One turn sends every row of this set to another row. A few are shown first. Where does it send the rows asked after them?
J_589: [  3.3   0.8  27.3   8.6   3.7 -17.0  35.8  39.5  17.8  -7.7 -18.1 -16.5
  -5.2   7.7]
J_215: [ -8.8  -9.3  27.2   1.9  -0.6 -24.6  16.9  22.2  -5.4  -9.3 -17.5 -33.3
  -9.0  25.4]
J_575: [ -4.5 -21.4  25.7  -5.2  -0.5 -15.8   9.5  12.2  10.3 -11.8  18.4 -23.9
 -20.0  28.4]
J_773: [-10.0  23.3  -5.0 -20.8   6.1  34.7  35.0 -18.2   3.0 -19.5   2.1  28.9
 -15.6   2.6]
J_654: [-15.7  10.7  35.9   5.5 -13.3   1.9 -22.6 -16.1   9.3  12.9  12.3  -5.4
  22.8   0.3]
J_920: [ 34.4   7.9  27.9  -4.6  -0.4  28.1  -6.3 -20.8  26.4  -8.5  -9.6   0.5
   1.1   4.3]
J_135: [-22.2  19.3 -23.1  21.7   7.7  21.6  14.9   2.6  -0.3   8.5 -10.5   6.3
  27.0 -37.2]
J_120: [-16.6  -6.9   2.8  21.1  -6.4  12.3 -12.3  28.2 -16.2   8.8   1.8 -29.4
  29.4 -18.3]
J_361: [-14.3  17.2 -23.3  -9.4   9.5  36.6  43.1  10.5 -19.9 -22.2 -18.4  10.7
  -7.5  -9.3]
J_481: [-43.9  20.2   1.2 -18.0  -3.7  17.3  17.7 -23.6 -14.8  -7.8  17.0  20.9
  -5.0   7.7]
J_907: [  5.4  -2.9 -34.9   7.2  15.3  43.8   9.2 -10.9   8.7  -8.8  11.0   6.8
   1.4 -26.1]
J_408: [ 33.5  -9.1  -5.5  11.2   6.5  38.7   4.5  23.1   0.8 -13.7 -20.7 -23.2
   6.5 -15.3]
J_183: [ 14.5  23.2  11.3 -21.3   4.1 -14.2 -15.1   4.8  31.5 -11.9 -10.0  22.3
 -16.0  17.8]
J_85: [ -0.3   3.0 -15.8  -6.0   8.4  30.0 -10.1 -50.1  -5.7  -9.6  -2.9   0.3
  -3.4   1.4]
J_629: [-27.0  15.0   5.8 -10.1  -5.6 -30.2 -28.8  21.0  10.2   4.1  13.4   9.4
   0.6  11.3]
J_118: [-27.6  25.3  -3.6   7.0   0.7   8.0  -3.5 -37.3 -14.3   7.8 -24.2   0.1
  21.4 -10.3]
J_7: [  7.7 -11.4  25.2   1.6   4.8  -8.2  27.7  30.3  33.1  -9.9  16.8  -7.2
 -16.0  12.1]
J_87: [ 28.0   7.2 -18.1 -13.2  12.4   1.0  -4.9  36.5   9.0 -23.6 -29.6  -0.5
 -18.9   7.6]
J_424: [-48.0  14.5 -17.9  -6.8  -0.8  18.2  25.4   5.3 -37.7  -9.1  -2.4   1.8
   2.7  -3.7]
J_647: [-13.2  -1.5 -23.8  -1.9   4.4 -15.5 -18.5  52.5 -12.0  -7.7  -6.8 -12.8
  -2.3   0.8]

J_629 turns into J_183
J_481 turns into J_773
J_920 turns into J_408
Now find these:
J_135 turns into J_118
J_7 turns into J_589

One turn sends every row of this set to another row. A few are shown first. Where does it send the rows asked after them?
J_376: [-42.5 -14.1 -52.1 -24.6 -17.2  24.9 -33.6  -0.2 -52.5  -6.5   7.5  17.1
  -1.6 -20.7 -30.9]
J_329: [-17.2  -7.8 -56.3 -26.0 -13.1  15.7 -51.5   9.3 -65.4 -19.3  30.2  10.7
   3.4 -19.5 -25.2]
J_940: [ -1.7  -8.2 -27.0 -13.4  -5.8  22.4 -26.4  43.4 -51.8  -5.4   1.3  -1.0
  12.0 -12.0  -2.7]
J_944: [ 13.2   7.9 -32.6  11.5 -28.6  31.5 -15.6 -24.6 -34.8 -51.5  22.6   8.8
   0.9 -11.4 -22.9]
J_226: [ -2.0  14.3 -21.4 -10.4 -17.5  34.1 -15.8   7.9 -32.5 -59.0  17.8  18.1
 -22.3  36.0 -13.2]
J_676: [ 17.1  12.2 -38.0  18.0 -23.1  24.4 -22.8 -17.9 -29.8 -52.3  29.7  -4.8
   0.2  -8.3 -12.6]
J_83: [ 12.2  11.2 -35.0  -7.6 -19.6  10.3  -4.7 -27.4 -19.3 -41.9  27.0  -3.0
 -15.9 -30.6 -18.9]
J_982: [-48.9 -12.0 -34.8 -46.6 -22.7  33.7 -49.5   6.0 -35.2 -23.9  -1.8  16.9
  -2.9  -9.5 -11.2]
J_752: [ -5.8 -18.5 -12.9  -9.7  33.3  -8.2 -46.9 -30.3 -15.3 -22.8 -10.9  -6.1
 -14.3  16.0 -12.1]
J_10: [ -2.1 -17.5 -14.0 -23.3  28.7  -4.9 -38.2 -45.6 -14.0 -26.5 -11.1  -2.8
  -9.7  10.1 -14.7]
J_64: [ 15.3 -15.2 -30.4  -8.6  16.2  12.6 -28.1 -28.6 -39.2   2.8   5.1 -12.4
 -25.6  38.8 -31.7]
J_178: [-12.9  28.7 -31.0  -6.6  -7.0  29.7 -38.1  -1.4  -7.1 -59.5  25.1  12.4
 -20.4  13.2 -15.5]
J_42: [-29.3 -39.1 -22.0 -16.6 -11.9  27.0 -36.1   3.5 -33.4   0.5  54.3  12.1
  -1.3  40.6  -2.7]
J_916: [ 29.5  19.8 -20.2  -5.9  -6.6   3.0 -33.5 -11.2 -25.8 -46.0  24.9  -5.9
 -18.7 -22.9  -8.9]
J_117: [ -7.3 -52.3   3.1 -20.6 -24.0   8.4   1.1   1.6 -23.9 -12.6  30.2  -1.2
   7.8  19.2   3.4]
J_322: [  2.3  -8.0   5.0 -13.9  21.9  11.7 -44.1 -20.5  -8.8  -6.7   5.6  -6.1
 -22.1  31.2  14.3]
J_956: [  7.2 -16.1 -52.2 -36.3   3.7   9.8 -46.0 -33.3 -34.9 -16.6   1.9  -1.1
 -27.8  42.5 -27.5]
J_411: [ -3.4 -13.1 -29.5 -29.8  -1.1  17.3 -40.4  38.5 -31.7 -25.2 -11.5  19.2
   8.6  -4.9  17.5]
J_316: [ 18.8   0.9 -30.1  -0.4 -39.8  32.9  -6.1 -28.3 -41.9 -39.0  19.3   5.2
 -15.0  -6.2 -26.0]
J_139: [-39.0 -39.7 -11.1  -9.4 -28.2  19.7 -13.1  -2.1  -8.5  -1.9  38.8   6.3
   2.4  29.0  -1.7]
J_355: [ -2.7 -19.9 -29.7 -30.3  16.9  -0.3 -43.7 -52.8  -5.1 -23.9 -10.1   4.0
  -4.7   4.3   2.6]
J_846: [-14.7 -52.1  -5.3 -26.3 -11.8  19.1 -15.2  10.9 -12.9  -9.8  53.2  -5.1
 -17.7  22.0  -8.5]
J_808: [ -8.2  -7.7  -7.7 -18.1  15.1   2.4 -25.8 -35.1  -2.4  -2.8 -14.8 -17.1
 -10.5   9.9   9.6]
J_273: [-30.4 -10.1 -53.2 -36.4 -10.7  46.6 -51.2  13.3 -48.5  -4.5   9.8  -1.6
  -1.0 -16.0  -6.9]
J_596: [ 28.9 -50.3 -46.4 -29.7 -21.5  -3.7 -30.2   3.8 -12.3 -13.5  38.6   1.8
   1.8  10.8   1.8]
J_422: [-11.2 -53.3   1.7 -33.6 -19.9  15.7 -10.8   1.1  -9.8  -7.7  42.6  -8.8
  -4.5  20.5  -5.0]
J_553: [ -6.0 -42.7 -47.3 -34.5  -3.9   1.1 -43.2   1.7   5.8 -12.1  54.5   2.1
   3.0   9.3   0.0]
J_788: [-36.6 -15.2 -41.2 -37.9 -23.0  46.4 -51.1  10.3 -40.8  -7.3   2.1   7.6
   7.1 -15.1  -8.4]

J_42 turns into J_329
J_411 turns into J_226
J_940 turns into J_178
Now find these:
J_83 turns into J_808
J_944 turns into J_10
J_676 turns into J_752
J_355 turns into J_117

One turn sends every row of this set to another row. A few are shown first. Where does it send the rows asked after them?
J_279: [  6.3 -21.2  12.8  17.9  -0.9 -47.5  11.9  -4.3  -6.1  28.1 -27.4  12.7]
J_511: [-28.4  24.7   0.3   1.5 -17.6  17.3  -5.9  21.9   1.4 -23.0 -13.9   6.8]
J_349: [-41.8  -7.1  28.8 -13.2  -0.2   9.5  21.4  12.5  32.0 -23.4 -14.8  23.7]
J_895: [ -7.4  -1.6  16.4 -17.8   1.1   2.4 -14.5  36.0  44.2 -18.2  12.9  -0.3]
J_417: [-39.3  -1.6  15.1  -8.3  -8.3  -7.7   5.8  35.0  30.8   2.8  25.3  26.5]
J_934: [-43.6  -8.2  23.7 -12.3   6.1   9.7  17.9   9.7  33.0 -25.3 -14.5  23.7]
J_282: [  6.4   3.0   2.1  21.0  12.5 -50.9  -6.1 -13.0  13.1  11.2 -36.2   8.6]
J_327: [-22.1 -33.3  -2.7 -21.1  11.6  -6.6  -7.3  32.3  26.9 -33.9   3.7  -5.4]
J_805: [  2.5 -31.8 -15.3  12.9  13.8 -33.4 -12.3  -9.3   3.1  15.0 -40.2  10.8]
J_545: [-41.0 -11.8 -21.3  -9.3  -8.7   6.2  22.7  25.7  16.3 -19.8   9.6   7.3]
J_744: [-42.7 -14.1  28.0 -13.1  -0.1  10.2  23.9  12.9  28.0 -19.9 -11.6  24.6]
J_478: [ 19.3  21.3  13.7   8.5   4.5 -43.7 -13.1   5.5   1.1  12.3 -33.7  15.1]
J_522: [  9.9 -19.0   0.8   7.3  18.0 -36.8  -5.6   3.2 -21.5  25.8 -17.3  22.7]
J_179: [ 10.4   3.6  -6.5  10.2  27.7 -39.9 -20.5  -3.3  -3.6  11.5 -26.0  18.5]
J_700: [-34.6  -6.9  -7.1  -0.4 -10.7  22.2   2.8  21.3 -17.7 -11.0  -1.2  12.3]
J_132: [  0.9 -20.2  -3.9  20.3  18.7 -47.4  -0.6 -13.7   0.3  20.0 -27.0  12.8]
J_201: [-17.9 -40.5  13.2 -23.1  -7.4  -6.4   7.5  41.4  15.8 -23.0   6.1  -4.9]
J_357: [ 11.5 -23.3  -6.0  -7.4  19.6 -43.7   7.0   0.8   2.3  29.7 -36.1  12.4]
J_245: [-27.8   8.6   8.0  -0.9 -28.0  18.9   7.2  28.2 -12.2 -11.3  -8.0   9.3]
J_491: [-37.8   9.2  16.5  -8.1  -9.0  -9.3   2.2  34.5  37.5  -2.0  20.8  24.4]
J_779: [-42.5  -3.7   7.1  -7.5   1.3  -7.5   0.6  30.2  32.2  -0.7  26.2  27.3]
J_290: [ -5.4 -11.4  25.8 -19.8 -11.2   3.6  -3.4  42.9  34.3  -8.7  16.4   0.9]
J_645: [-40.9   7.1   8.3  -7.2   0.4  -9.0  -3.6  30.2  38.9  -5.4  21.8  25.0]
J_824: [ 17.6 -13.9   8.2  -8.2   3.7 -45.6  14.4   7.1   2.6  31.9 -40.7  10.4]
J_798: [-35.4   8.7 -15.3   2.2  -0.8  20.6  -9.6  15.4  -4.0 -22.1  -7.1   9.6]
J_711: [ 17.4 -10.4   3.4   2.5  -5.6 -39.8  20.0   7.0  -3.9  29.1 -43.5   6.4]
J_945: [ 13.0  -6.1  -8.7  -5.6  23.7 -46.5  -1.6  -2.8  14.6  20.1 -42.5   9.4]
J_307: [  9.6  -2.6  -5.8  13.4   2.9 -38.0 -17.6  -6.9  18.8   5.3 -53.0   5.6]
J_17: [ 19.1  -1.6  20.9   6.2  -5.2 -40.0   2.1  12.3 -17.3  27.0 -25.0  18.9]
J_974: [ 18.9   2.7   5.1  -7.0   7.5 -47.8   5.1   4.3  15.4  23.0 -47.2   7.4]
J_148: [-15.7  -8.8   8.0 -20.5   0.1 -10.7  -9.0  35.4  39.2 -40.2  -6.3 -10.0]
J_832: [-44.7 -15.2  22.8 -12.7   6.2  10.7  20.3   9.7  28.9 -22.2 -11.6  25.0]
J_196: [-38.4   7.0 -21.5  -8.4  -8.2   3.4  15.0  24.4  28.5 -28.2   1.5   3.7]
J_716: [-35.1  -6.2  -6.8 -11.0 -25.0   5.1  30.8  33.2  14.6 -15.7   6.4   6.0]
J_710: [-13.3 -18.3   5.6 -17.9  12.7   5.3 -15.5  32.1  37.4 -15.2  20.1   2.8]
J_61: [  8.7 -36.7   5.1  10.0 -10.4 -33.9   4.5   2.6  -7.6  26.8 -39.4  11.2]
J_436: [-10.9 -16.5  24.0 -23.0 -19.1 -10.2   5.1  45.0  28.0 -29.4  -3.8  -9.1]
J_449: [ 11.1   1.4  17.8  18.6  -6.7 -51.1   6.6  -3.6   6.8  19.6 -37.0   8.0]
J_227: [ 17.2   9.0  -1.6   4.9   1.9 -42.4   8.0   2.3  11.3  17.4 -51.4   3.0]
J_452: [  9.5 -24.0 -13.7   4.2  14.1 -37.6  13.0  -0.5  -6.7  28.0 -37.5   9.4]
J_781: [  9.8  -3.9 -19.0   6.3  20.9 -39.8   1.5  -5.9   8.2  15.7 -45.0   6.2]
J_141: [-32.4  12.2  -6.8  -9.8 -24.6   2.5  23.1  31.6  27.1 -24.5  -1.2   2.6]
J_462: [-11.3 -28.1  15.4 -19.5   0.9   6.7  -4.4  38.4  27.0  -5.9  23.7   4.1]
J_661: [ 16.1  -6.7  15.0  10.6 -21.0 -38.1  -0.3   4.1   9.1  17.4 -51.9   5.7]

J_545 turns into J_196
J_201 turns into J_327
Now find these:
J_132 turns into J_282
J_227 turns into J_711
J_779 turns into J_645
J_245 turns into J_700
J_895 turns into J_290
J_17 turns into J_522
J_61 turns into J_805
J_824 turns into J_357
J_349 turns into J_744

